Some points, one per row:
 1.7|-0.8| 1.0| 0.0| 0.0| 0.1| 1.2|-2.9|-0.7|-0.2| 0.2| 1.2|-1.2|-2.6|-1.1| 1.4
 1.4| 0.3|-1.8| 0.8|-1.3| 2.0|-0.6|-0.1|-0.3| 1.2| 1.5| 0.6| 1.2| 1.2|-0.6|-1.0
 0.0| 0.2|-1.2| 2.1|-0.2| 0.4| 0.4| 1.5| 1.5| 0.0| 1.3| 0.4|-0.1| 1.2| 0.2|-0.2
-0.9|-0.1| 0.7|-0.6| 0.0|-0.3|-0.2| 0.2| 0.1|-0.4|-0.1|-0.5| 0.1|-0.2|-0.4|-0.1
 0.7|-0.4| 0.8|-1.2|-1.3| 0.7| 0.9|-2.2|-1.2| 0.6|-1.8| 1.6|-1.0|-2.0|-1.0| 0.0
 0.8|-0.1|-0.6| 1.5|-0.8| 0.4| 0.4| 1.8| 1.7| 1.3|-0.9| 0.8| 0.0| 1.6|-0.2|-0.9
-1.5| 0.1| 1.2|-0.8| 0.9|-0.9| 0.0| 0.1|-1.4|-0.8|-1.2|-0.8|-0.2|-0.3| 0.4| 0.9
-0.6| 0.2|-0.1|-1.0| 0.3| 0.8| 0.1|-0.5|-0.1|-0.6| 0.8|-0.8| 0.3| 0.1|-0.3|-0.9
 1.7|-0.1|-1.7| 1.1| 0.4| 1.1|-0.5|-0.4|-0.8| 1.4| 1.3| 0.2| 1.3| 1.4|-1.0| 0.7
-0.6|-0.2| 0.8|-1.1|-1.6| 0.8| 0.8|-2.1| 1.2|-1.4| 0.1| 0.6|-1.4|-2.3| 0.0|-1.4
-1.6| 0.6|-0.3|-1.8|-1.3|-1.1|-1.1| 2.3|-1.5| 0.3|-1.7|-0.7| 0.2| 1.6| 1.5|-1.1
-1.7| 0.5|-1.2| 0.8| 1.0|-0.6|-0.7| 1.5| 0.7|-1.2| 0.9| 0.7|-0.6| 0.2| 1.2|-1.3
 0.9|-0.4| 0.9| 0.2|-0.1|-0.7| 0.9|-2.3| 0.5|-0.7| 0.0| 1.3|-1.3|-2.2|-0.5| 0.6
 1.2| 0.3| 0.8| 0.1|-0.3|-0.5|-0.1|-0.1| 2.1|-0.7| 1.3|-0.7| 0.2| 0.5| 0.1|-0.6
-1.7|-0.1| 0.8|-0.4| 0.8|-0.1| 0.2| 0.6|-0.9|-0.6|-0.1|-1.2|-0.3|-0.1| 0.8| 0.1
-0.2| 0.0|-1.3| 0.2| 0.2|-0.9|-0.5| 1.3| 0.5| 0.7| 0.9| 0.4|-0.2| 0.0| 0.8|-0.8
 1.0| 0.9|-0.1| 0.1| 0.1|-0.2|-0.5| 0.8|-0.6|-0.1| 0.5|-0.9| 1.1| 1.7|-0.2| 1.1
-0.2| 0.0| 0.2|-0.3| 0.9|-0.6| 0.4| 0.4|-0.5|-0.2|-0.9|-1.3| 0.4| 0.6| 0.3| 1.1
-0.4| 0.3| 1.1| 0.6|-0.9|-0.9|-0.1| 1.5| 1.7|-1.0|-0.3| 0.1|-0.5| 1.1| 0.6|-0.7
 1.7|-0.2| 0.0| 1.5|-0.6|-0.2| 0.2| 1.3|-0.6| 1.6|-1.7| 0.6| 0.6| 1.5|-1.0| 1.8
 0.8|-0.2| 1.3|-0.8|-0.1|-0.1| 0.1|-1.1|-0.7| 0.5|-0.8|-0.5| 0.0|-1.1|-0.2| 1.0
 0.7| 0.0|-1.6|-0.3| 0.5|-0.9|-0.5| 1.0| 1.4| 0.9| 1.1|-0.1| 0.7| 0.9| 0.4|-1.3
 1.7| 0.0| 0.1|-0.2| 0.6| 0.0| 0.3|-1.0|-1.1| 0.6|-0.6|-1.0| 0.9| 0.4|-1.0| 1.6
 0.7| 0.3| 0.1| 0.1|-1.0| 0.4|-0.1| 0.6| 0.0|-0.4| 0.0| 0.1| 0.4| 0.8|-0.8| 0.2
-2.3| 0.5| 1.1| 0.5|-1.7| 1.5|-1.3| 1.7| 0.7|-1.6| 1.6| 1.4| 0.3| 1.3| 0.9|-2.2
Here are 12 more points, each followed by its number:
-0.1| 0.8|-0.4| 0.7| 0.8|-0.3|-0.3| 2.1|-0.8| 0.2|-1.0|-0.7| 1.0| 2.2| 0.5| 0.3 0
-0.1|-0.4| 1.1| 0.9|-1.1|-0.4| 1.1|-1.8| 0.4|-0.7|-1.3| 1.5|-1.8|-2.3| 0.6| 0.3 1
 1.8|-0.1| 0.5|-0.7|-0.8| 0.7| 0.0|-1.4| 1.8| 0.9| 1.5|-0.6| 1.0| 1.1|-1.1|-0.8 2
-1.1|-0.1|-0.7| 2.1| 0.7|-1.5| 1.2| 0.1| 1.6|-0.7|-1.3| 1.4|-1.9|-1.7| 1.0| 0.7 3
 1.5|-0.5| 0.4| 1.0| 0.3|-1.3| 1.0|-1.8| 1.6| 0.4|-1.1| 1.5|-1.3|-1.9|-0.6| 0.5 4
 1.5|-0.8| 0.0| 0.2| 0.3| 0.5| 1.4|-2.7|-0.8| 0.5|-0.7|-0.4|-1.1|-2.5|-0.4| 1.6 5
 0.1| 0.1| 0.9|-0.3|-0.6| 0.0|-0.4|-0.6| 0.2| 0.1| 0.2| 1.0|-0.5|-0.7|-0.6| 0.2 6
 0.8| 0.0| 0.1| 0.0| 0.0| 0.1|-0.1|-1.0|-1.0| 0.4| 0.4| 0.1| 0.3|-0.3|-1.2| 1.1 7
 1.5| 0.3|-0.2| 0.0| 0.0| 0.5|-0.7| 0.5|-1.0| 1.1|-0.4| 0.6| 1.4| 1.3|-0.4| 0.6 8
 1.5|-0.2|-1.1| 0.6|-0.6| 0.3|-0.6| 0.3| 0.4| 1.0| 0.3| 0.6| 0.5| 0.1|-0.4| 0.1 9
-0.5|-0.1| 0.0| 0.7|-0.4| 0.1| 0.0|-1.5|-0.8|-0.9| 0.0| 1.3|-1.3|-2.0| 1.0|-0.2 10
 1.9|-0.3| 0.4|-0.5| 0.2|-0.1|-0.2|-0.7|-0.2| 1.8|-0.7| 0.3| 1.3| 1.4|-1.6| 0.9 11
Which of these numbered points is nearest to each point below, ignoring the 2 directions in which the first points spread most? Its number follows each.
 1.1|-0.2|-0.1| 0.6| 0.9|-0.7| 0.7|-2.2| 1.2|-0.3| 1.1| 0.7|-0.7|-2.1|-0.6| 0.6 > 4
 2.0| 0.0| 1.2|-1.0| 0.2|-0.4|-0.1|-1.1| 0.2| 0.9|-0.5|-0.4| 0.9| 0.9|-1.0| 1.2 > 11
 0.5|-0.9|-2.0| 2.6| 1.3|-0.1| 2.0|-0.9| 0.3| 1.4|-2.0| 1.7|-1.9|-2.0| 0.6| 1.4 > 3
-0.3| 0.3|-0.4|-0.5| 1.5|-0.2| 0.9| 1.0|-1.8|-0.2|-1.9|-2.1| 0.3| 1.0| 1.3| 1.6 > 0
 0.8| 0.6| 1.6| 0.7|-2.0| 1.0|-1.4| 0.5| 1.2|-1.1| 0.9| 1.9| 1.2| 1.1|-0.6|-1.3 > 6
-0.7|-0.2|-1.4|-0.3|-1.2| 1.4|-0.4| 0.6| 1.0| 0.2| 1.1| 0.4| 0.1|-0.1| 0.5|-1.8 > 9
 0.5|-0.2| 0.6| 0.3| 0.8|-1.2|-0.3| 0.1| 1.3| 0.4| 0.5| 0.6| 0.2| 0.3|-1.0| 0.1 > 6
-0.4| 0.2| 0.8|-0.3|-0.9| 0.9|-0.2|-0.1| 0.7| 0.1| 1.1| 0.0| 0.1| 0.7| 0.1|-1.1 > 6
 0.2|-0.1|-2.2| 3.3| 2.3|-1.7| 2.0| 3.3| 0.9| 2.0|-3.0|-1.1|-1.2| 2.7| 2.4| 2.5 > 3
-2.0| 1.0| 0.7| 0.2| 0.7|-0.9|-0.5| 2.2|-0.7|-1.4|-0.9|-0.5|-0.2| 1.9| 1.6|-0.6 > 0
-0.9| 0.3|-1.5|-0.4|-0.4| 0.8|-0.5| 0.9| 0.8| 0.1| 0.8| 0.4|-0.2|-0.2| 0.9|-1.8 > 9
 0.2|-0.3|-0.8|-0.6|-1.0| 1.1|-0.6|-0.4| 1.2| 0.9| 0.8| 0.9| 0.3|-0.3|-0.2|-1.7 > 9
-0.5| 0.7| 1.8| 0.0|-0.8| 0.1|-1.4| 1.5|-1.4|-1.3|-0.9| 1.4| 1.4| 1.8| 0.1| 0.0 > 8
-0.9|-0.3|-1.2| 2.5| 1.8|-0.9| 0.7| 1.8| 1.4| 1.4| 0.1| 0.8|-0.8| 1.2| 0.8| 0.5 > 3
-0.6|-0.3|-1.9| 1.7| 2.2| 0.9| 1.3|-0.2|-0.2| 0.6| 1.1|-2.0| 0.0| 0.0| 1.1| 1.2 > 5
-0.1| 0.2| 0.6|-0.9| 1.5|-0.8| 0.2| 0.4|-1.1|-0.3|-1.2|-1.2| 0.1| 0.0| 0.4| 1.0 > 0
 0.5| 0.1|-0.6| 1.3| 0.1| 0.5|-0.4|-0.2| 0.6| 0.9| 1.6| 0.8| 0.3| 0.3|-0.9| 0.2 > 6
 1.6|-0.3|-0.4|-0.3|-0.3| 0.1| 0.8|-2.4| 1.2| 0.3| 0.3| 1.3|-0.9|-2.3|-1.3|-0.4 > 9
Now 12 new points, numbered from 0 again:
 1.0|-0.5| 0.8|-0.5| 0.5|-0.3| 1.0|-2.5| 0.7|-0.8| 0.5| 0.4|-1.2|-2.4|-0.4| 0.2 0
-0.2| 0.1| 0.2| 0.0| 0.0|-0.1|-0.2| 0.4| 1.2|-0.1| 0.9| 0.0| 0.5| 1.1|-0.8|-0.6 1
 1.6| 0.0|-0.8|-1.0|-1.8| 1.6|-0.5| 0.1| 0.2| 1.2|-0.1| 0.3| 0.5| 0.6|-0.1|-1.2 2
-1.0| 0.0| 1.5|-0.2|-1.4| 0.2|-0.5| 1.0| 0.2|-0.4| 0.0| 0.2|-0.4| 0.3| 0.0|-0.2 3
 0.0|-0.5| 0.5|-1.0|-1.0|-1.6|-0.7| 1.1|-0.7| 0.9|-1.1| 0.7|-0.4|-0.7| 0.6| 0.1 4
-1.2|-0.3|-1.4|-0.3|-0.1| 0.2|-0.6| 0.9| 0.8| 0.9| 1.6| 0.6|-0.4|-0.2| 0.4|-1.8 5
 0.0| 0.1| 1.1|-0.2|-0.4|-0.8|-0.5| 0.5| 0.8| 0.2|-0.2| 0.3| 0.1| 0.4|-0.6| 0.2 6
-0.9| 0.7| 0.2| 0.1|-0.5| 0.0|-0.4| 1.3| 1.5|-0.8| 1.2|-0.9| 0.2| 1.4| 0.8|-1.3 7
 2.2|-0.3| 1.1|-0.9|-1.0| 0.2| 0.2|-0.9|-0.7| 1.2|-1.4|-1.0| 1.1| 0.4|-1.2| 1.7 8
-1.0| 0.5| 0.9|-0.2| 0.3|-0.9|-0.4| 1.1| 1.7|-1.2| 1.0|-0.2|-0.3| 0.6| 0.6|-1.1 9
 1.7|-0.1| 0.5|-1.5| 1.1|-0.4| 0.1|-0.9|-1.2| 1.3|-1.6|-0.9| 0.7|-0.4|-1.0| 1.3 10
-1.5| 0.4| 1.1|-1.3|-0.9| 0.4|-0.1| 0.7|-1.8|-0.9|-1.7|-0.4| 0.0| 0.3| 0.1| 0.0 11
Which of these numbered points is nearest to each point below, ignoring the 2 directions in which the first points spread most? Its number follows each.
-0.2|-0.1| 1.6|-1.4|-1.1| 0.4|-0.2|-0.3|-1.9| 0.6|-1.8| 0.7| 0.1| 0.1|-0.8| 0.5 > 11
 1.1| 1.0|-0.6| 0.6|-0.5| 0.6|-0.6| 1.3| 1.2|-0.3| 1.6|-1.0| 1.2| 2.0| 0.1|-0.1 > 7
-0.6|-0.3|-0.8|-0.5|-0.4|-1.2|-0.5| 1.2|-1.0| 0.4|-1.0| 0.3|-0.3|-0.3| 0.5| 0.4 > 4
 0.7|-0.4| 1.8|-0.6| 0.3|-1.3| 1.0|-2.3|-0.8|-1.1|-1.2| 0.1|-1.4|-2.5| 0.5| 1.5 > 9
-0.6| 0.1| 1.3|-0.6|-1.2|-0.1|-0.3| 0.2|-0.5|-0.4|-0.8| 0.2|-0.3|-0.1|-0.3| 0.2 > 3
 0.1|-0.2| 1.1|-0.9| 0.0| 0.5| 0.8|-0.4| 0.6|-0.4|-0.6|-1.6|-0.5|-0.6| 1.1|-0.4 > 7
-1.2| 0.1| 0.7| 0.5|-0.5| 0.8|-0.7| 0.5|-1.0|-1.0| 0.6| 1.0| 0.2| 0.7| 0.4|-0.6 > 3
 1.4|-0.4|-0.4| 0.2| 1.7|-0.6| 1.1|-1.1|-1.1| 0.8|-1.3|-1.7| 0.5|-0.2|-0.2| 2.0 > 10
 0.2|-0.6|-0.8|-2.4|-1.8|-1.9|-1.3| 1.9|-0.8| 1.7|-0.6| 1.1| 1.5| 1.5|-1.5|-1.8 > 4
 0.9| 0.1| 1.3|-0.7|-1.0| 0.0| 0.1| 0.4|-0.8| 0.0|-1.6|-1.2| 0.2| 0.4| 0.2| 1.6 > 8
-1.6|-0.1| 0.3|-0.8|-0.9| 0.8|-0.5| 0.6|-1.8| 0.0|-0.9| 0.1|-0.5| 0.2| 1.0|-0.7 > 11
-1.7|-0.7|-0.8|-1.2|-0.6|-0.4| 0.4|-1.8|-0.3|-0.3|-0.4| 1.4|-1.9|-2.6| 1.1|-1.6 > 5
 1.4| 0.0| 1.3|-0.5|-0.6|-0.4| 0.0|-0.6|-1.2| 0.1|-1.1|-0.7| 0.7| 0.6|-0.7| 1.5 > 8
 0.5|-0.1|-2.1|-0.5| 0.9| 0.4|-0.7| 1.3|-1.0| 1.6| 1.4| 0.1| 1.1| 1.3|-0.5|-1.2 > 5
-0.1|-0.1| 1.6|-1.6|-0.5|-0.2|-0.2|-0.6|-2.0| 0.5|-1.9| 0.2| 0.3|-0.6|-0.7| 1.1 > 11
-1.7| 0.3| 1.8|-1.2| 0.3|-0.6|-0.2| 0.8|-1.6|-1.3|-1.1|-0.6|-0.5| 0.3| 0.9| 0.2 > 11
-0.9| 0.1| 0.4|-0.8|-0.1| 0.3| 0.4| 0.5| 1.4|-0.7| 0.1|-1.4|-0.3|-0.1| 0.9|-1.1 > 7
 0.9|-0.2| 0.2| 0.0| 0.3|-0.5| 0.6|-2.2| 1.0|-0.8| 0.9| 1.0|-1.2|-2.2|-0.6| 0.0 > 0
